Rows are one point carried round by a steady rotation, each followed by how many ticks it has turned.
The counts run from 0 to 186.
[-11  -6  -2  -4  10  14  26  -9  -2   8  14   0   1   6   1   1  17 -12
 -28   5 -22   3  15 -15  -8  -6 -14  14 -15 -14 -14   4  17 -14  13   4
   7   9   5  -5   9  -4  18  -8]
125
[ -4  -2 -14 -27  -4  13  -6 -11  12  11  10  10   6  -3   5  17  13  -9
   6   5  14 -10   0   3 -16 -31  -9   2   6  -5 -11  10  -4   0  18  15
   3   6  12 -27  30  -6   3  -9]
184
[  5  -6   9  23  12 -27 -11  -1  -5   5  -2  -1   9  15  -7  -9 -18  -1
  22 -22  24 -19   2  16 -15   9   3  -3  -8  -8  19   0   3   7  -2  -8
   5  -3   8 -18 -11  -1 -12  -5]
106
[-17  18  26  -1  17  17   1   0  18  10  -4  12  31  -1  -2   1  -1  22
  -2   5  21  -2   1  -5  -1  -4   3 -10  -9   2  12 -20 -26  14 -15   8
   7  16  17  11   1 -17   7  -4]
174
[  9  18  13  -9   0   5  21 -16   7 -15   2 -21  18  11   7  20  20   6
  -8   0   5   0  -9 -28  -4  17 -11  -5  -5 -29   0  -5 -13  -4  -1  18
   6   5   1 -11 -16 -13  -1 -16]
98
[  9   5  -9 -33  15 -25  10 -15  20   3  -8  15   8  -3   2  18  10  -7
  13   6  10  -3 -16   3 -33 -27  -4   4  17  -5 -10   9  -8   7  18  10
   8  -1  -2 -12  19  -9   2 -12]
183
[  3   9  -2  -3   4  -4 -29   2   5  11  22 -14   5   9 -24  -7  17  10
  11 -24  11  -2  -5  17 -24   8  -1 -11  19 -12   4  -4  -3  -3 -18   2
  12  -1 -14 -20  -9  11  -2  -7]
14
[ 15  -3  24   8  20  -9  -8  -4  21   1  -5  12  26  -3 -14   2 -26  11
 -11   8  -6   3   4  -6 -14  10  -8 -15   3  11   5  -5   4 -18   8  12
   8 -15   6  -2 -26  -7  -8   6]
47
[ 24   7   0  17  -4  10 -28   8   8  -7   1 -13  12  15   2   2  -8  11
   9  -5  13 -10  -9  17 -23  11  -3  -5  14  16   5 -17  -7  -1   8  -7
   4  -4  20 -25   4  -6 -28   2]
16
[-16  17   6  -2  11  -8   1  -7  15  11 -11   2  11   7 -11   8   7  15
  12 -11   1 -17  -5  19  -8 -28   0   6   4  -7  -3  -5   2 -26 -26  11
  -6   2   2   0  27 -18  -6   3]
120
[ 31 -16 -16  13   9 -27  18 -10  -2  -5 -27   2   5   9   4   9 -13   2
 -24   1 -17  -6   7  -5  -2   0 -15  20 -17 -16 -21  -8  12  -1   4  11
  -8  -3   6  -5  11  -8   7   6]
33
[ -2   4   7  19   9  -5   7   3  -6  -3   7 -18   9  30   4  -8  12  13
   5 -15 -17  -5  13   6 -12  11  -8 -10 -19  -7   2 -17  14 -21  -1  -2
  31  -9  -9   0  -3 -12 -15   8]
44
[ 22  12  -3  16   1  17  21   1  -3 -15   8 -17   4  13  10  16  14  -1
  -4   2   5  -5  -5 -23 -15  20 -12   1 -31 -21  -5 -10 -10  -2   1  10
   0   7   5 -16  -8  -7  -8 -21]
97
[ 12  12  -6   7   7  -7   6   1 -11 -11 -19 -18   3  25  -2  19   9  -2
 -21   3  -4  -8 -18  19 -26   3   0  14  -1  -8 -18   2  -7 -20 -15   8
  -5   5  11  -7  16 -19 -19  21]
150
[ -6   5   8   7   4  20   5  -3  25   7   2  -7  25 -12   6  -8  -7  20
   5  12  18  -8  -1  -3  -9  -5  -2 -14 -14  -5   8 -25 -18   4 -15   2
 -13  18   2   6   1 -12  -4 -19]
173
[-15  -8   5  16  -4 -12 -21   2  13   8  -3 -11   8   3   6   6  10  14
 -15 -22 -24   2  -5 -19   9  25 -15   7  -3  -3  -5  11   9   5 -11 -12
  15  18  14   9 -13   2  24   6]
72
[-24  -8   2   7  -5 -18  14  -2  21   3 -12   2  21 -23  23 -12 -16 -13
 -11  15   5  14  -7 -11  -5   9   7  11   0 -17  -3 -10   2   9 -21  -7
  -2  10  13  18 -12   0  21   1]
114
[-15  18 -10  16  22 -13   7   7  -1  16   6  15  12  -8  -7  -1 -19  -5
   4 -18   1 -10  -5  16  -3   0  -2  27   0   8 -13  -5  11  -5 -20 -28
 -12  -6 -13  -5  19  27  -5   4]
0
[  7  -4   5   4  15   7 -24   4  17   6   6   3  -3 -30   7 -12 -17  21
   7   3   3 -11   3  10 -25   1  -4 -20 -20  19   9   0   9  -1  19 -21
 -23   8   3  -7  14   7   7  -6]
80
[ 17  18  -5  31  -7  -9   6  -5   6 -15  -8 -12   3  -8   7  11  -5  31
  15 -20  11 -13   9  -2  19   5 -11   1 -24 -19  -2 -24   7  11   3  -1
 -10   7  -5  -5   2  -2   5   8]
160
[-22 -10  -8  -5  -2  -2 -26  -1  -3   4  17  -3   4  20  13 -21  -3 -25
  20 -18   2  -4   3   3 -12   2   5   3  -1 -16 -13  -1  20   6 -14   7
  23  10   6 -19  -4   5  -3  -4]
104
[ -4   9 -16  -9   9 -10   4  -9   1  12   5   5 -22 -16  28  -1   3 -23
   3  -6   0   0  -5 -13 -12   4 -13  20 -20 -17 -12  -7   9   4  -1 -19
 -11  11 -11 -13   8  18   5 -12]
156
[ -5  25  -9   5  23 -23  26   0   6  19 -13  11   8  13 -10  -2   2  -5
  10 -12   4  -9   0  20 -13  -9  -9  19  -2  -3   0 -13   2  -4   3 -21
   0  -9 -20   5  21   9 -14   0]
1
[  1 -23  -3   8  10  13 -23  10 -10  12   3   3  -1   2  -2 -16 -12 -13
 -32  16 -11  -4   2   2 -17  19   8   2  -8  10 -13   6  -1   9   8   3
   7  15  23 -14  -9  -2  25   0]
20
[-21  14 -12  -9   6 -14  12   9   4   7 -13  -8   5   1  19  -3   6   4
  11   0  29   9  -4  21 -11   5   0   4   4   1   1   5 -19  40   3 -14
   7  23   5   3   5  -6  -1   9]
145
[ 13   2  14  15   0  21 -36  -2   8   4  10   0   9   8  10   0  -9  -4
 -12  -6 -17   7  -6 -13  -1  21  -9   5 -12  16  -9  -9  14 -25 -14  -7
  15   5   5 -10 -10   1 -15  15]
164
[-15  35  -1  10   6   1  -8 -19   2  14   1 -16 -10  -1  -2  -1  11 -19
   4 -17  25  -8  19  -6  12   0  -4   9 -10 -29   2 -14  17   8   9   4
  -3  12  -2 -10   3  12  -2   3]
158
[ -8  12   1  10  13 -12  28  18  -8  -4  -4 -22  14   5   1   1  -1  19
 -20   8  -6  20   8  12   4  11 -16   5  -8   2  -4  -4  -8  17  -3  12
  -1  10 -15   3 -13  -9   9  23]
86
[  8  12   1 -17  15  -8  -4 -10   0   2 -14  20  -8 -10   9  16 -24 -13
 -15  -7   1   6   3  -3   6  -6  -5  12 -10   3 -18  17  19   3  25  10
  -9  10   7 -24   5  -6  14  16]
154
[  0   7 -13  20 -11  13 -23  -7  16  13  17  14  11  -3   8  -7  -3   9
  19  -7   4   2  17  -4  22  -9  -5   4 -14  -5  -4 -30  12  13   5   1
  27  10 -10  -2   4  17  26  12]
41
[ -5   2   2   4   3  19 -38  -5   6   8  11   0   4  13   9   7   5  15
  -8  -8 -27   6   0  -4   2  -3 -10  -6 -10   1 -13 -11  12 -28 -16  14
  22  11   2 -11  -3  -2   6  20]
163
[-31   9  25  -1  18  13  16   6   1  18  19  10  11  -7  -8 -16 -14 -20
   6  -1  32   1  11   9 -15  -2   2 -11 -10   3  14   8   1   9   3  -4
  -1  10   5 -19  -8  -3   8  -9]
52
[ 20  19  11   9  23   9  10 -10   6   2   8  -3   7  -9 -16  25   7  26
 -16  -8 -12 -15   5 -17 -11   1 -28  -8 -14   4   4  13  -5 -12  25  -4
 -10  -7  -3 -16  10  -6   8  -7]
5
[ -1  -4   0   3  -5 -15  -8   6   7   6  -1 -17   8 -32   6   5 -15   4
  -1  -6  29  20  -5  14   3 -15   4   2   3 -12 -13   7  -2  33 -26  26
 -27  12   5 -12 -10  -3 -10   1]
25
[-12   9   7  16   2 -17 -14  14 -18   0   8  -7  -5   9  -4  -4 -10 -10
 -15 -19 -11   3   4  12  -6  26  -5   8   3  -4  -5   4  25 -21  -8  -5
  14  -4   4 -18 -16   2  14  21]
74
[ 14   7   0  16  13   5  -5 -11  18   8 -19  28  30  -5  -1  24 -14   3
  -1   3  -2 -24  -9  -3   6 -16  -5  13  -5  10  -2 -13  -5 -11  12  -5
  -7  -7  14  -3  33   2  -9   8]
122
[-23  -2   8   2  -5  -1  14   9   6  -6 -11   4   5 -14  34 -13 -17  -9
  -6  20   2   9 -10  -2  -9   9   4   6 -14 -10  -3 -10   7  -5  -2 -13
  -7  16  26   3 -14 -11  12   5]
113
[ -1  15  11  10  26 -16  -5 -12  -7  11 -23   1   8  27  -5   5  -3 -12
 -16 -21   7 -15   9   1  16  -4  -5  18 -23   2  -7  -4  -4   1  -2  -2
  -2  16  17  -7  11  -7 -13  13]
31
[-16   5  15  13   3 -18 -27   1  -6   7   4  -8   2   7  -2  -3   6  -2
 -22 -25 -21   1  -2  -8   5  22  -9   2  -4  -1   1  23  16  -9 -19  -8
  20   1   8   2 -11   8  26  18]
73
[-10  18  19   2  11  22  -2   8   5   4   2  12  26   6  -3   5 -10   7
  -7  19  15  -3  -1  15   7  -8  -7  -5 -10  15   2 -20 -22  15   1   8
  20  10  12  -1  -4 -13  14  27]
175
[  0 -10  -6  -1   8 -28  21  -4  -9   9   2  -3  -1  -4  -6  24   3 -14
   8 -13  10  -7   7  -2 -17   0 -20  17  -5   0  -6  31   8  14  26  -7
  -8  -8   0 -20   2   6  -3 -12]
64
